rotation ticks, each row followed by its count of ticks:
The counts run from 0 to 459.
[160 127 159 124 147 101 150 110 150 157 113 140 161 137 154 126 113 138
  76 136 105 100 110 100 179  72 159 130 143 162 179 135 154 136 136 145
 152 129 100 114 195 122 136  96 139 121 100 184 102 143 130  80 177  82
 105 121 142 127 122 152 147 111 171 124 130 118 127 121 111 146]	304
[182 106 110 123 107  85 140 151 146 202 116 150 112 150 124  83  87 156
 101 150 131  84 180 112 157  99 125 140 127 157 156 117 183 117  92 143
 118 134 118 112 171 164 135  97 130 167 144 166 146 151 135  98 139 106
 139 181 145 154 120 132 109 130 119  96 103 146 176 115 116 142]	270
[132 166 118 102 113 115 145 135 139 156 111 178 114 148  85 118 109 155
 131 108 110 125 197 143 152 138 162 151 120 147 119 179 123 126 106 192
 129 138  90 105 145  91 157 128 162 141 131 138 137 144 123 110 124 166
 128 115 126 149 167 132 154 138  83 115 106 187 143 162 147  98]	163
[125 157 131 101 151 106 152 101 130 151 132 149 161 139 122 145 106 126
 103 106  99  96 136 120 115  88 161 140 124 152 139 195 166 126 111 210
 163 121  93  87 145  93 189 136 136 130 111 139 107 164 124 101 125 154
 135 133 138 169 173 145 159 136 120  96 117 166 142 168 152 113]	157
[147 149  98 149 107 154 129 130 155 140  83 104 144 117 135 130 150 101
 107 170 139 110 168 118 123  58 152 119 111 117 137 152 129 116 113 155
 139 137 103 100 186  87 136 124 119 155 145 132 155 107 149  59  99 103
 147 132 146 125 144 104 127 145  94  89 104 165 147 139 184 155]	363
[129 155 126  94 131 105 144 124 137 156 122 164 137 143 104 119  70 157
  95 123  82 123 146 125 169 148 162 118  97 164 175 177 160 110  97 192
 155 121 103 154 144 126 153 137 136 136 102 184 135 169 136 100 136 150
 120 121 115 157 172 163 154 118 125 124 100 161 127 158 120 109]	160
[133 157 124 101 143 112 140 111 125 149 135 157 153 139 108 154 119 130
  93 119  96 108 145 112 109  98 164 137 125 149 134 179 170 142  96 208
 156 124  97 100 159 104 170 141 148 125 123 127 109 174 109  90 116 145
 128 140 146 141 168 133 149 158 108  72 112 163 138 171 156 136]	156
[175 101 119 152 117  85 150  99 135 201 125 134 133 119 134  96  77 143
 116 104 104  79 147 135 131 112  90 116 141 169 162 128 170  76 103 175
 126 142  91  80 143 142 181 125 138 140 140 156 116 133 137 121 161 112
 160 158 138 148 138 146 136 111 137 141 118 157 158 116 117 109]	277
[120 145 112 125  92 133 127 146 157 160 141 142 120 135 121  89  96 122
 131 165 123 127 190 106 192 150 129 108 104 143 124 141 137 122 132 132
 102 142  95 139 195 136  92 114 119 165 141 152 102  58 127 121 118 120
 184 137 139 121 119 160 136 110  88 134  98 175 158 141 114 116]	388
[146 143 122 122 122 121 144  72 134 188 110 102 151 127 142 128 111 141
 150  88  90 109 149 120 130 141  99 115 144 157 139 136 124 100 100 162
 135 147  72  39 142 111 144 139 168 100 133 145 101 111 136 143 172 117
 169 110 127 127 113 150 125 137 136 156 100 173 163 104 129  69]	284
[141 148  85  71  97 138 122 144 126 191 103 126 132 120 126 102  92 117
 119 131 122  97 187 116 195 159 148 107  86 135 124 156 135 148 147 168
 169 105 106 132 143 152 131 124 145 122 136 153 119  99 137 152 145 135
 177 123 111 139 100 143 161 120 105 129 116 171 167 117 113 103]	107
[ 99 169 124  80  96 161 129 116 141 117 123 149 140  85 178 155 118 121
  98 115 147 141 166 114 110  75 149 120 162 105 131 135 139 166 107 148
 105 104  52 108 199 116 129  96 119 132 121 136 120 158 143 102 118 115
 155 114 141 165 132 161 119 114 112 123 127 171 152 158 141 113]	202
[148 155 119 126  99 142 149 132 134 147 103 117 174 108 164 123 111 114
  98 108  85 116 165  81 151  92 119 108  92 130 162 117 120 176 123  94
 145  94  67 139 184 183 146  95  99 132 149 166 122 157 125  81 133 122
 140 106 109 143 101 130 159 107 106 129 116 135 121 112  73 131]	413
[144 150 131 112 132 170 163 135 102 159  99 135 167  90 160 144 100 145
 117 149 101 146 143 146 144  81 160  87 124 125 145 118 123 126 114 173
 139  85  66 109 151 149 125 145 153 105 118 202 150 164 140 105 151 145
 124 145 125 149 133 162 116 119 158 117  91 143 174  92 123  91]	321
[153 169 107 147 144 129 134 145 182 162  72 126 132 138 137 140 140 132
  64 157  97 118 162 119 162  98 148  90 135 135 165 121 130 125 112 158
 145 109 136 150 169 111 137  94 140 123 132 152 143 140 131  36 136 133
  98  93 118 119 121 118 152 114 131 101 105 149  95 120 162 174]	35
[152 162 120  96 140 154 152 155 116 174 101 139 124 125 138 138  97 136
 141 200 105 127 180 140 178 106 161 109 135 117 102 129 124 127 133 149
 139 119 123 104 170 130  67 156 155 118 126 171 143 136 126 102 127 140
 127 162 116 113 129 148 110 145 114  99  62 165 185 102 154 117]	326
[ 91 150 119 109 125 162 135 124 125 139 126 132 142 144 170 123 104 136
  58 160 130 121 143 137 125 108 134  67 143 121 159 122 192 136  94 162
 109 115 102 132 202 144 156 139 128 142 113 146 106 130 159 107 144 142
 140 132 149 146 123 181 105 111 149  79 128 144 159 139 164 126]	212
[121 170 133 104 100 134 139 130 154 163 101 154  98 159 103 103  82 161
 146 138 116 158 199 145 182 142 155 130 101 144 116 148 127 113  93 130
  91 147 118 135 174 115 101 150 137 135 119 193 129 116 164  95 123 139
 129 124 108 132 163 160 121 122  86  98  89 183 139 136 116  84]	171
[162 142 123 117 100 127 143 142 134 169 120 123 139 152 151 112 119 130
 120 122 147 109 172  88 110  71 155 157 133 135 141 124 179 165  77 153
 132 128  80  82 152 153 152 101 139 140 160 143 130 155 125 113 134 127
 162 153 158 172 104 121 106 163 113  90 114 156 191 121 120  97]	265
[138 141 113 137 139 132 136 102 109 169 133 109 192 130 171 124  86 100
 125 118 117  93 161 114 138  76 119  81 127 131 149 156 147 147 160 143
 145 105  74 106 201 164 148  87  81 166 142 142 106 143 138 113 120 130
 159 152 126 179 118 121 170 116 110 130 134 140 138 134 115 116]	421
[123 140  86  99 119 123 154 131 139 127 121 128 148 110 129  91  95 109
  89 152  91 115 166  86 157 142 134  92  77 134 184 155 150 103 112 155
 155 104  84 168 135 150 137 136 134 138 135 145 147 138 145 122 122 144
 172 111 134 136 125 167 149 107 118 168  67 181 158 136 121 109]	377
[153 147 140 140 146 112 161 131 168 177 105 101 120 200 109 101  75 141
 152 121 100 103 182 118 196 118 132 136 124 169 143 143 134 145 108 108
 117 147 140 130 168 113 105 106  97 149 141 173 102 127 149  84 126 121
 153 143  92 126 146 127 156 140  95 115 117 131 117 119 103 106]	451
[122 146  92  69 103 177 137 105 113 179 116 114 172  91 143 150 115 132
  99 130 106 115 148  95 125 134 128  91  79 131 142 148 152 146  94 174
 174 102  56 139 148 157 158 150 160 104 136 149 122 135 132 143 159 125
 177 128 143 126  97 139 142 135 146 103 111 158 162 115 117 103]	103
[133 177 138 132 143 129 165 120 163 138 114 145 125 130 157 103  98 135
 141 103  78 141 162 118 190 144 130 104 155 155 143 130 111 109 165 145
 109 121  71 116 167 116 108  89 127 122 128 169  93 105 125 114 133 150
 143  91 120 146 124 179 159  87 124 195  94 164 144 121  99  84]	15
[124 156 128 127 112 152 152 116 139 133 108 102 205 128 165 125 112 124
 103 117  92 112 165  71 143 106 124 100  89 121 170 128 119 179 114  93
 156 113  72 128 174 174 135 115 107 130 145 161 110 160 128 103 140 132
 139  99 109 134  89 135 157 112 124 122 106 135 125 111  81 104]	412
[124 148 134 122 105 119 156 128 134 145  95 160 107 135 112  93  92 140
 142  94 115 133 175 152 162 116 172 128 106 155 127 159 127 104 111 162
 104 143  92 116 145 108 152 118 132 142 120 197 111 119 175  99 125 153
 149 128  98 157 176 169 132  93  94 140 116 159 145 129 107  62]	169
[156 149 124 117 163 134 156 107 136 160 129 124 141 128 137 103 125 129
 111 138  95  82 159 108 124 106 128 125 152 136 132 150 166  99 138 188
 120 143 113  48 173 124 164 151 172 114 148 118 118 143 108  85 106 164
 128 121 168 107 123 150 134 130 116 105  88 169 176 122 143 120]	2
[122 147 119 130 143 137 127 113 117 199 133 129 166 134 139 143  86 144
  94 124  86 116 126 131 134 136 114  59 131 152 145 147 183 118 112 188
 162 104  80 131 171 179 178 128 124 141 124 168  98 141 122 101 162 151
 146 143 138 152 133 156 146 128 122  92 130 142 128 135 125 125]	430
[134 141 133 126 157 116 172 148 130 163 121 115 122 132 142 126  92 116
 117 175  71 110 133 124 191  97 156  92 148 152 158 129 160  88 135 171
 152 125 136 133 164 129 104 147 127 113 109 192  95 124 146  91 137 140
 137 157 110 119 152 190 129 122 122 125  73 137 177 112 141 144]	332
[145 137 138 128 104 116 150 115 157 157  90 126  75 118 124 107 116 118
 124 120 116  96 163 136 154  93 130 123 129 133 142 123 150  95 118 120
  98 157 151 110 191 102 144 139 117 129 128 182 101 122 182  47 121 115
 137 124 106 103 186 168 126  93  79 104 112 155 127 125 123 131]	179
[139 174 105 107 124 147 127 130 145 151 126 120 183 147 142 130  97 141
 132 147 118 118 201  84 156 107 132 111 117 122 116 148 113 190 131 106
 146 112  89 118 204 163  94 112 105 161 152 120 133 154 105 104 116 134
 142 129 121 130  89 101 155 145  94  94 103 165 143 127 118 132]	417
[163 127  91 135 122  85 134 116 158 205 111 127 129 151 112  83  75 159
 123 132  92  81 175 136 176 160  91 117 131 176 151 143 137  72 101 164
 131 154 119  90 160 125 137 130 149 143 129 146 127 119 135 139 156 113
 152 142 129 119 118 134 147 116 129 145  98 177 147 116 138 104]	279
[155 132 117 125 128 111 149 127 129 160 123 101 158 177 157  75  83 127
 126 126 143  95 155 105 138  81 136 124 117 148 168 137 167 139  89 146
 134 140  93  92 154 147 141  94 115 174 147 160 127 151 151 130 138 126
 169 171 148 181 108 137 122 133 137 127 112 142 203 128 117  74]	267
[166 133 132 130 124  88 132 132 153 167  96 154 139 144 142 110 119 141
  82 124 117  74 155 130 195  75 152 141 148 167 153 155 124 130 148 169
 143 134 119  89 187  90 141  69 140 129 104 151 126 138 123  88 140 101
  98 122 127 140 117 109 175 107 152 140 142 133 132 123 147 158]	306
[128 143  91 105 124 124 156 119 138 112 121 114 167 109 143  96 100  98
  97 141  96 104 157  95 135 126 140  97  82 133 187 158 142 106 121 173
 156 107  73 141 134 125 164 141 132 150 143 122 138 138 148 126 117 154
 186 107 139 147 122 166 146 109 124 171  75 176 170 135 133 101]	376
[ 99 155 116 152 109 144 123 122 179 151 109 107 150 165 122 114 136 127
 101 149 107 101 172 120 153 152 100 104 103 141 133 146 118 132 119 139
 113 172 108  87 189 106 142 137 144 143 143 119  93  43 121 102 128 127
 157  87 140  86  95 114 156 122 106  85 108 164 114 128 162 133]	399
[163 137 107 117 113  92 133 107 146 213 114 135 126 137  97 107  90 190
 125 137  87  92 181 119 166 170  81 114 128 165 135 130 132  86  83 146
 129 156 116 100 168 134 122 147 168 124 124 145 138 120 123 127 157 114
 149 135 141 107 110 135 130 129 145 123  93 180 148 112 136 127]	280
[120 183 106 108  95 132 118 120 149 148  91  91 167 186 147 135 132 131
 100 112 118 137 150  93 121 123 137 117 111 142 150 146 141 169  67 153
 160 139  79  82 134 133 149  97 137 140 125 126 130 142 138 138 154 134
 154 105 139 178  83 112 128 171 135 109 113 170 169 128 167  94]	256
[143 149 118 133  68 120 147 133 134 188  77 148 143 105 122 145 104 137
 126  95  82  92 172 149 172 114 111 130  91 152 119 142  80 137 126 132
 157 126  90  93 159 124 150 104 111 113 132 181 117 127 137 109 145 130
 122 111  68 132 153 105 192 108  96 119 126 141 106 114 113 125]	134
[179 122 101 134 132  96 140 143 149 195 123 130 128 161 116  89  96 150
 125 141 134  76 198 130 138 100 116 148 145 152 130 149 159 118  96 164
 110 156 106  67 165 117 136 116 136 171 152 113 128 129 116 126 128 114
 159 172 156 140 119 108 132 142 108  95 110 172 174 118 148 121]	272
[140 143 133 123 116 126 150  75 138 183 111 103 150 132 136 128 102 140
 140 102  76 115 139 110 150 159  97 104 132 166 151 129 123  98  98 146
 150 148  75  69 139 130 137 140 164 105 126 177  98 119 138 147 178 119
 163 115 128 126 101 167 122 126 137 163  95 158 163 106 110  69]	285
[150 144 116 136 105 148 154 123 171 142 119  96 153 128 138 126 143 110
 137 131 149  99 198  81 139  60 146 159 111 135 136 131 117 175 100 117
 116 134  77  99 174  80 124 107 111 151 153 122 114 100 140 104 124  78
 190 129 135 124 103  95 137 153 112 117 127 153 145 117 132 131]	83
[124 171 122 134  92 112 161 161 153 163 126 140 111 128 135 126  92 142
 121 153  97 116 206 115 152 129  85 138 164 136 134  84 132 144  85  83
 100 130 106 120 188 140  71 102  98 130 137 133  86 135 117 112 130 116
 162 137  99 131 116 131 119 139  83 105  88 169 137 131 133 159]	235
[124 152 101 147 128 127 127 150 176 192 119 114 108 134 101 135 112 141
 108 171 102 123 177 118 162 161 117  94 148 161 134 123 170  95  83 184
 124 120 121 160 154  98 118 140 141 138 143 139 110  83 128  87 145 116
 178 138 135 105 132 149 120 137 102 101  89 180 124 130 172 153]	63
[156 141 102 141 133 121 151 174 146 178 118 134  98 104 134 114  96 123
 126 155 125 127 200 133 161  89 140 100 159 135 129 123 159 109 119 176
 123  83  93 168 161 123 103  99 109 155 150 155 133 137 130  81 114 124
 176 172 115 154 148 141 122 142  82 134  92 180 152 128 137 147]	53
